Here are some numbered points:
[ 0.  -1.  -1.2 -1.   1.7  1.1  2.3 -0.9 -0.4  0.2  0.3 -0.8  0.7  1.6
 -2.5 -0.5 -0.1 -2.   0.9 -0.3  1.5 -0.9 -1.5 -0.8 -0.5  1.6  1.7 -1.2] 0
[-0.4 -0.8  0.2  0.9 -1.6 -0.8 -0.4 -0.2  0.4  1.1 -1.  -0.8 -0.1  0.9
 -0.7 -0.1  2.  -0.4  0.5  0.4 -0.6  0.5  1.1 -0.1  1.  -0.1 -0.9  0.4] 1
[ 0.7 -0.4 -0.4  0.4 -0.8  1.2  2.4 -0.1  0.6  1.4 -0.8  0.8 -1.4 -0.9
  0.5  1.7  0.3  0.8 -1.4  0.  -0.2  0.8  0.   1.3 -0.7 -0.8 -1.1 -1.4] 2
[-0.4  0.4 -0.4 -0.8 -0.3 -0.7  0.6 -0.4  0.7 -0.3  2.6 -0.3 -1.4  0.3
  0.   1.1 -1.5 -0.3  0.5  2.9  2.4  2.1  0.1 -0.3  0.2 -0.3  1.4 -0.2] 3
[ 0.4 -0.1  0.8 -0.1 -0.7  0.7  0.5 -0.6 -0.2 -1.  -0.4  0.4 -0.7 -2.1
  0.9 -0.4  0.8  2.  -1.2 -0.4  1.2  0.  -1.9  1.5 -1.4 -0.6 -1.6  2. ] 4
[ 0.2 -1.6  0.8  0.2 -0.5 -1.5 -1.1  0.6 -0.1 -0.2 -0.5 -0.5  0.4  1.5
  0.3 -0.6  1.7 -0.5  0.  -1.  -0.8  1.4  2.6 -1.1  1.4 -0.7 -1.1 -0.4] 5
[ 3.3  0.5  0.3 -0.5 -1.7  2.1  2.9 -1.2  0.1 -1.1  1.8 -0.2 -3.5 -1.4
  0.8  3.3  0.3 -0.2 -2.   0.7  1.6  3.   0.   0.3 -0.7 -0.2 -0.2 -1.7] 6
[-0.9 -0.2 -0.2 -0.3  0.8  0.7 -0.9  0.  -0.9  0.9  2.2  0.1  0.5 -0.3
  0.1 -0.2 -0.9 -0.1  1.   1.  -1.2 -1.4 -0.6  0.  -0.3 -1.  -0.3  0.4] 7
[-0.8 -1.7  0.9 -0.6  0.6 -0.8 -0.5  0.9  0.1  0.3 -0.6  0.2 -0.8  0.9
  0.7 -0.9 -0.5  1.  -0.4 -0.2  0.4  1.7  1.7 -0.8  1.1 -1.4 -0.5 -1.1] 8
[-1.5 -1.3  0.8 -0.2  0.9 -1.1 -0.3  0.8 -0.3 -0.8 -0.8  0.3 -0.7  0.3
  1.8 -1.1 -1.5  1.5 -1.  -1.3  0.7  0.   0.  -0.1  0.8 -1.6 -0.3 -0.9] 9
[ 0.6  1.1 -0.6 -0.4  0.3 -0.5  0.3  0.7  1.2 -0.3 -2.   0.7 -0.2 -0.9
  0.7 -0.4 -1.4  1.4 -1.8 -0.4  0.4  0.4 -0.3  0.5 -0.2  0.8  0.8 -0.3] 10
Which three points above are nearest to each new point? Their numbers follow each, smallest number first.
[-0.9 -0.3 -0.2 -0.4  0.8  0.6 -0.9 -0.1 -0.9  0.7  2.3  0.   0.5 -0.2
  0.1 -0.4 -1.  -0.2  1.1  1.  -0.9 -1.4 -0.6  0.  -0.2 -1.  -0.2  0.3] 1 7 9
[-0.6  0.   0.1  2.3 -2.9  0.1  0.6 -0.9  0.5  2.2 -1.4 -0.3  0.   0.1
 -0.7  0.7  2.6 -0.1  0.7  0.6 -0.6 -1.1 -0.6  1.8  0.8  0.4 -1.   1.5] 1 2 4
[-0.5  1.2 -0.3  0.4  0.7  0.3 -0.2  0.2  0.   0.1  2.2  0.4  0.3 -1.1
  0.4  0.9 -1.3 -0.2  0.7  1.3 -0.6 -0.4 -0.2  0.4 -0.8 -0.5  0.3  0.5] 3 7 10
[ 1.6  1.7 -0.3  1.4 -1.2  0.4 -1.6  0.3 -0.8 -0.1  1.7 -0.2  1.1  0.2
  1.7  1.5  0.3 -1.3  0.5 -1.  -2.5 -2.4  0.5 -0.1  1.3  0.5  0.  -0.4] 1 5 7
[ 0.2 -0.2  0.8  0.1 -0.9  0.3  0.2 -0.5 -0.2 -0.8 -0.5  0.2 -0.6 -1.6
  0.7 -0.4  1.1  1.7 -0.8 -0.4  1.   0.  -1.4  1.3 -1.  -0.6 -1.5  1.8] 2 4 10
[-0.7  1.1 -0.7 -0.3  0.3  0.7 -0.1  0.5  0.8  1.8  0.5  0.8 -0.5 -1.2
 -0.8  0.7 -1.7  0.3  0.1  1.9 -1.7  0.2  0.2  0.1 -1.1 -0.6  0.2 -0.4] 2 7 10
[-1.  -0.8  0.6 -0.2  0.6 -1.1 -0.2  0.6 -0.1 -0.7 -0.9  0.5 -0.5  0.2
  1.6 -1.  -1.4  1.5 -0.9 -0.8  1.2  0.1  0.   0.5  0.9 -0.8  0.1 -0.5] 8 9 10
[-0.8  0.   0.7 -0.6  0.   1.6 -1.1 -0.4 -0.9  0.9  0.6  0.7  0.  -0.5
 -0.8 -0.7 -0.6  0.2  0.2  0.4 -1.3 -1.1 -1.  -0.3 -0.9 -0.7 -0.4  0.6] 1 4 7
[ 0.8  0.6 -0.6 -0.8  0.3  0.   0.   0.   0.5 -0.9 -1.6  0.   0.3 -0.8
 -0.1 -1.  -0.4  0.7 -1.2 -0.6  0.4 -0.1 -0.8  0.4 -0.5  1.2  0.4  0.5] 4 9 10
[-0.1 -1.3 -1.8 -0.1  1.9 -0.1  2.3 -0.6 -0.8 -0.3  0.  -1.2  1.3  1.8
 -0.1  0.   0.3 -0.9  0.9 -0.1  1.5 -1.2 -1.1  0.4  0.5  1.   1.1 -1. ] 0 1 7
[ 1.2  2.2 -0.7 -0.5  0.3 -0.6 -0.6  0.8  1.7 -0.2 -3.   0.4  0.4 -1.1
 -1.  -0.8 -1.1  0.6 -1.3 -0.1 -0.5  0.6  0.2 -0.6 -0.8  1.8  1.3  0.1] 1 8 10
[-0.8  0.8 -0.5 -0.3  0.3  0.5 -0.2  0.5  0.7  1.5  0.3  0.7 -0.6 -1.
 -0.5  0.5 -1.6  0.5 -0.1  1.6 -1.4  0.2  0.2  0.1 -0.8 -0.6  0.1 -0.4] 2 7 10
[-1.1 -0.4 -0.5 -0.5  0.2  0.4 -0.7 -0.1 -0.7  1.   2.   0.3  0.4  0.1
  0.   0.  -0.8 -0.1  1.   1.2 -0.7 -1.  -0.6 -0.1 -0.3 -0.8 -0.1  0.3] 1 3 7
[-0.9  0.6 -0.3 -0.1  0.2  0.5  0.   0.2  0.4  1.3  0.8  0.7 -0.3 -0.6
 -0.6  0.6 -1.2  0.2  0.5  1.9 -0.6  0.5  0.  -0.2 -1.1 -0.8 -0.1 -0.3] 2 3 7
[-0.8 -1.4  0.6 -0.5  0.7 -0.6 -0.4  0.9  0.   0.3 -0.1  0.2 -0.5  0.8
  0.8 -0.7 -0.6  0.9 -0.1  0.   0.3  1.2  1.4 -0.6  0.9 -1.3 -0.5 -0.9] 5 8 9
[-0.3  1.6  0.1 -0.6 -0.5 -0.2 -1.2  0.1  1.   0.3 -1.7  0.9 -0.5 -0.8
 -1.9 -0.2 -1.5 -0.1 -0.3  0.3 -0.6  0.6  0.2 -1.1 -1.   0.6  1.  -0.6] 1 8 10
[-1.3 -0.3  0.4  0.7  1.4 -0.8  2.2 -0.3 -0.1 -0.8  0.1  0.5  0.6 -0.1
 -1.4  1.   0.6 -1.6  1.4 -2.1  0.4 -0.5 -0.7 -0.6 -2.3 -0.1  0.4  0.1] 0 1 7
[ 2.5 -1.6 -1.2 -0.6  0.8  1.7  3.3  0.3  0.4  2.6 -2.3  0.7 -0.8  0.
  0.   1.3  1.   0.9 -2.2 -0.6 -2.2  2.   1.5  0.2 -1.1 -1.  -1.9 -3. ] 2 8 10
[-0.7  0.3  0.2 -0.1  1.7 -0.3  1.5 -0.2  0.  -0.9  0.6  0.2  0.3  0.1
 -1.4  0.7 -0.2 -1.4  1.2 -0.6  1.1  0.3 -0.3 -0.5 -1.5  0.6  1.5  0.1] 0 3 7
[ 1.2  0.7  0.3 -1.3 -0.2  1.6 -1.1 -0.7  0.1 -0.3 -1.5 -0.1  0.4 -0.5
 -1.9 -2.   0.3  0.3 -0.6 -0.1  0.1 -0.3 -1.2 -0.5 -0.6  1.7  0.3  1.1] 1 4 10
[-0.9  0.7 -0.6  0.   0.3  0.3  0.2  0.3  0.6  1.5  0.9  0.7 -0.2 -0.7
 -0.4  0.8 -1.2  0.2  0.5  2.1 -0.8  0.6  0.2  0.  -1.2 -1.  -0.2 -0.3] 2 3 7
[ 0.3  0.5 -0.1 -0.3  0.1 -0.6 -0.6 -0.3 -0.1 -1.4 -1.3 -0.2  0.4 -0.1
  0.3 -1.3 -0.7  0.7 -0.8 -0.8  1.1 -0.7 -1.3  0.   0.2  1.   0.7  0.4] 4 9 10
[-0.8  0.  -1.   0.1  1.3  0.1  0.3  0.7 -0.2  0.4  2.8  0.2  1.   0.1
  1.3  0.6 -0.6  0.1  1.1  1.  -0.3 -1.1 -0.6  0.3 -0.2 -0.9 -0.1  0.3] 3 7 9
